N: [ 25  22   0 -19  12 -20 -13]
J: [-51 -16 -18  29  40  -6   9]
S: [  6 -28 -16  -4  16  14   5]
L: [-11 -16 -28  -4 -30 -25 -14]
M: [ 25  22   4 -18  12 -14 -10]
W: [-10 -16 -28  -4 -30 -25 -15]
find: [-10 -16 -28  -4 -30 -25 -15]	W
diff N: [ 25  22   0 -19  12 -20 -14]	6, [-13]
diff N: [ 24  22   0 -19  12 -20 -13]	0, [25]
next: [22  0]	[-19  12 -20]

R: [ 45  -3  20 -25  14  28]
Y: [ 40   5  10 -13  15   1]
X: [ 45  -5  18 -22  19  30]
V: [ 54  -9  23 -31  18  36]
Z: [ 42   8  10 -12  15   0]
T: [ 54  -9  11 -12  16   2]
A: [ 54  -9  23 -31  18  37]
C: [ 54  -9  24 -32  18  37]
diff A: [ 54  -9  23 -32  18  37]	3, [-31]
find: [ 54  -9  23 -31  18  36]	V
find: [ 54  -9  24 -32  18  37]	C

U: [-18  20  10  44  50  37  -4  -8  -5   4 -49  -8 -22   2 -10  -1  -4  12
  -5]
K: [ -2  19  10  31  57  29 -33 -22  14  24 -10 -13  -1   0   2   2 -10   7
  -8]
F: [-11  19   2  38  22  26 -10  -4  -4   8 -34  -6 -24  12  -3  -6 -14  21
 -17]
B: [-18  20  10  44  50  37  -4  -8  -5   4 -49  -8 -22   2 -10  -5 -10  35
 -48]
G: [ -2  19  10  31  26  29 -33 -22  14  24 -10 -13  -1   0   2   2 -10   7
  -8]
Q: [  0  15   5  29  20  26 -11  -7   6   8 -24  -1 -10   7   1  -1  -5  16
  -1]
E: [  0  15   5  30  18  23 -11  -6   5   7 -26   0 -10   8   1  -1  -5  16
   0]
diff K: [ -2  19  10  31  57  30 -33 -22  14  24 -10 -13  -1   0   2   2 -10   7
  -8]	5, [29]
find: [ -2  19  10  31  26  29 -33 -22  14  24 -10 -13  -1   0   2   2 -10   7
  -8]	G
diff F: [-11  19   2  38  22  26 -10  -3  -4   8 -34  -6 -24  12  -3  -6 -14  21
 -17]	7, [-4]

Nekeg: [  6 -29 -29 -27 -14  -1  24]
vuke: [ -5  41  48  23 -10 -28 -29]
bavez: [ 44  29 -13 -33 -34 -23   0]
punul: [  6 -41 -48 -32  14  39  38]
next: [-29 -27]	[-14  -1  24]
diff bavez: [ 44  29 -13 -33 -35 -23   0]	4, [-34]
diff vuke: [ -5  41  48  23 -10 -29 -29]	5, [-28]

zipo: [ 13  -1 -15  12   7 -35  16  12   9   7  37  -2 -26]
mulav: [ -2  -3  20 -14  -5 -12   0   8  -1  20  22   2 -33]
Zumak: [-10   0 -10   7 -12  -7  -5 -36  -4  18  12  14  18]
boto: [-34  27 -13 -12 -10 -27 -14   5 -18 -15  18   3  13]
Rek: [ -6  -6  -8  11  -9  -6  -2  26 -12   7 -29   4 -18]
Nipaz: [ 15   6 -21  -1  -8 -10  -9  13  -7   5 -16  -2  17]
bupu: [-20  12 -11 -17   4  27   0   3   7 -19  -6   4 -13]
Salip: [-16  19 -12  19  -4 -30   4  -3   1  29 -16   4 -18]
bez: [-17  -3  12  23  -1 -20  -1 -25   9 -16   8  -3   6]
Ver: [-16  -3  -3  26  -9  20  -7  17 -19 -44   7  -2 -13]
lefu: [-35  18   9   0  -8  23   3  28  -4   1   3 -13 -23]
sefo: [ 17   4  27 -23  -3 -16  -5   4   0 -12 -21   6  -5]
next: [ 23  -1 -20  -1 -25]	[  9 -16   8]
diff bupu: [-20  12 -11 -17   4  26   0   3   7 -19  -6   4 -13]	5, [27]
next: [-18 -15]	[18  3 13]
diff Salip: [-16  19 -12  19  -4 -30   4  -3   1  29 -16   3 -18]	11, [4]
diff bupu: [-20  12 -11 -17   4  27   0   3   7 -19  -5   4 -13]	10, [-6]
next: [-16  -5]	[  4   0 -12]

P: [-34  -3 -25   4 -33  -7 -23]
D: [-42  30   7   2  20  22 -27]
H: [ 30   9 -10  -7  10  58   3]
next: [-42  30]	[ 7  2 20]
diff D: [-42  30   7   3  20  22 -27]	3, [2]
next: [30  7]	[ 2 20 22]

topu: [-16  30 -33 -52]
fino: [-27  21 -23  -6]
zoso: [-6  9 -2 -3]
find: [-6  9 -2 -3]	zoso
find: [-27  21 -23  -6]	fino
diff fino: [-27  21 -23  -7]	3, [-6]

